The rows of Y fall into several groups, and each row is roughly a mix of its group's hidden directions; one row fits no group.
Y:
[[ 15  43  36 -49 -32  -2   1   4 -18  26]
 [-14  -7 -22 -73 -24  -5  29   6   4  18]
 [  9 -52 -16  47  25  31 -10  17  16 -19]
 [ 10  12  49 -14 -38  31  38  24  17  13]
 [ -7  28  21 -62 -12   4   5 -16 -31  36]
 [ -8   5 -50 -37  16 -54  -9  -4  15 -17]
 [-21  22   0 -50   4 -37   1 -37 -33  23]
 [-10 -23  38  42  -6  47   1  11 -19  35]
 [ 15 -26   5  65  18  36 -11  25   9 -15]
 [ 14 -26 -30  37   7  56  -4  35   8 -13]
 [-25  32 -13  -4  21 -13  16 -67 -18 -19]
 [ 13  -4  33  58 -13  41  16  30  14   2]
 [ -9  43 -42 -26   0 -47  -7   1  19 -29]
 [-26   9 -11  51  38 -28 -23 -26 -21 -23]
 [  9 -34  30   7  -7  29  25  23   2  60]
 [-54 -34 -27 -25  36  -5   3 -16 -28  -1]
 [ -5 -20 -30 -66 -25  11  21   0  24 -21]
 [ 11 -28  25  68  27  22 -10 -10 -16  -8]
 [  2  33  66 -10 -23   4  15  -4 -13  35]
 [ 22  16   5  73  12  18 -18  27  12   9]
 [-24 -13   4  36  36 -41   3 -19   0 -49]
 [ 13  18 -41 -52 -18  11  -4  40  14 -27]
 [-27   3  -7 -34 -32  30  38  18 -22  42]
 [ 50  15  51 -11 -22  34   8  13 -16  14]
 [ -3 -14  15  -1   5  30 -52 -13 -60   8]
 [-65 -23 -21 -18  30 -11   1 -18 -30   9]
 [ 15  40   4 -55 -38   0  24   8  23  20]
 [  7  37  45 -24 -20  -6  20 -27 -36  31]
 [ 19 -11 -53  30  14   5 -11  34  38 -26]
 [-17 -49 -28  16  38 -15 -25 -20 -16 -34]
 [ 15 -23  30  59  17  24  -8 -10 -37  19]
 [ -6  65 -13   1  19 -12 -34 -31 -15 -24]
 [ 34  15  13  44 -17  30 -13  41  32 -14]
 [-27 -47 -45   9  27   5   2 -12  21 -39]
 [-32  -7 -64 -15   1 -16  35  31   0 -10]
 [ 12   2  -3 -45  13 -55 -13 -44   7 -14]
 [-28   6  -9 -63  -2 -34  11 -32 -13  21]
 [ 14 -13  38  66  12  19   8  29  16  -5]
 [ 25  35   0 -57 -37 -24  18 -13   4  15]
 [ 18  -4  22  74  29  -4   2 -10  -9 -23]
 [ 40  37   3 -24   4 -45 -14 -40  -4 -21]
 [  8 -28 -15  52  10  39  -7 -29 -33  21]
 [ 39  33  37 -17 -36  33  10  15   2  30]
 [  2  51 -30 -13 -23  15   5  51  23 -14]
 [ 20  -1   4  56 -12  18 -11  41  40 -21]
 [ 10   3 -41  24  46 -43 -18 -33  -2   0]
 [ 11  23  12 -70 -31 -11  -8   4  23  20]
 [ -7  -7  50  60  14  13   2 -12 -29  15]
 [  8  16 -21 -15   2 -61   2 -50 -20 -15]
 [-11  22 -42  18   8 -40   6  20  52 -18]
 [ -1 -28  17   4 -16  66 -14  41  -5 -17]
 [-29  39 -39 -14 -20 -54 -14  -2   2  13]
 [  1 -56 -24  33  21  23  -8  29  31 -14]
 [  4 -17 -55  25   7  -1  -7  29   8 -53]
 [ 32  38 -23 -16 -28   5 -13  34  49   0]
 [ 52   4  41  22   7  33  -6  31  12 -25]
 [ 15   7 -46  14  -5  27  -7  59  29 -10]
 [-31 -29 -15 -18 -12  24  50   3 -33  34]
 [ 18 -26  -1  57  13  42 -22  27  13 -18]
 [-45  -3 -26 -61  -5 -16  20 -17  15  15]
 [  9   0 -63 -13  -7  -9 -15  28  40 -30]
 [-24  -4  12 -18  16 -49  29 -50 -26  11]
 [-35  37 -30 -41 -25 -38  12   6 -14  16]
 [  0  22  59  -5 -30  28  28  -6 -16  33]
 [ -3  60 -35 -11  -5 -34 -21  13  27 -20]
 [-39  48 -22 -20  22 -32 -30  12  23   6]
 [ -4 -10 -30  48   0 -28  18  32  46  19]
 [ -2   3   4  68  22   1 -40  -3 -18 -26]
 [  5 -32 -11  35  38   3   2 -31 -49 -25]
 [-61 -27 -12   2  26 -26  -2 -32 -23  17]
 [  2  72 -29 -26 -10   0 -28 -15  -2   5]
 [-44  16  -2 -51   7 -20  29 -22  -8  35]
 [  4  48  -7 -58  -8  -6  -3 -18 -41   7]
 [ 22  26  18 -36   6 -47  -4 -53  -3   3]
 [-50 -37 -31 -38  18 -16  10 -16 -24   5]
 [-34 -35 -44   7   5 -31   3  30  39   6]
 [ -4  35   9  49  27   2 -21 -24 -47 -10]
 [  2  32 -22 -50 -27 -11 -31 -17 -24 -34]
 [ 50  20  23 -48  13  -7 -16 -35 -17 -10]
 [ -8  32 -62 -26  -3 -44 -11  -4   5   5]
 [ -8  -6  15 -56   5 -36 -12 -13  52  10]
 [ 18  12  74  14 -26  18  10  11  19   9]
 [ 18 -28 -39  30   9  40 -22  33  32  -7]
 [ -9  41  44  50  -1 -21  -9   2  -8 -32]
 [-33  15  10  36  25 -26  10 -47 -31  25]
 [ 36 -16  -3 -11 -16  53 -13  46  25  14]
 [ 60 -29  24  22  -6  29  -6  18  29 -17]
 [ 21 -61  22  33   4   9  29  22  16 -19]
 [  7 -42  19  52   8  43  10  22   8 -21]
 [ 32  24  31  45 -14  25  10  28  39   5]
 [-10   6 -48 -65 -14 -23  -8 -14   6 -12]
 [ 29  29  31  43 -12  47  -5  30   1   7]
 [  0 -14 -13 -72 -24   7   3  23  26 -22]
 [ 10 -14  50  56   0  33  14  23   7   0]
 [ 33  66  32 -16 -24 -18  -4   3 -10  -9]
 [  8 -48 -32  42  32  -5   3  -9  19 -36]
 [ -2  41 -13  -7 -23   7  38 -12 -57  23]
 [-24  57  -9 -13  11 -45  -5 -32  -6 -22]
 [ 15 -35  11  52  -6  44  -7  18  21 -28]
 [ -2  19  59  49   2   8 -15  -1 -26  25]]

One row of each group comes first, with its name. Which group is each row after those in?
[ -7 -49  31  56  19  27  -8   1   1  10] | S
[ 24  38  25 -55 -40 -13   5   5 -12 -10] | H
[ 17  14  14  15 -35  38  10  54  35  -3] | F

[ -1  -2  42  45  -9  17  36 -15 -13  45] | S
[-12  19 -55 -48   0 -40 -10  11   9  -6] | F
[  5   6 -14 -57 -32 -33  19   4  42   9] | S
[ 12 -36 -28  55  36  15 -21   3   4 -24] | F
[ 28 -34  64  20  13  21   1  22 -14 -12] | H
[ 22  16  11  71  15  16 -25  13   1 -27] | S
[-14  19  -8  -6 -37  38  19  56  19  21] | S
[ 29   1  10 -17 -34  27  18  43  49  11] | S
[ 18  53  -8   9  -9  24 -19  16   6  57] | H
[  7 -47  20  46  22  46  10  -5 -13 -10] | F
[  1 -25 -59 -27  -3   9  22  26  30 -29] | F
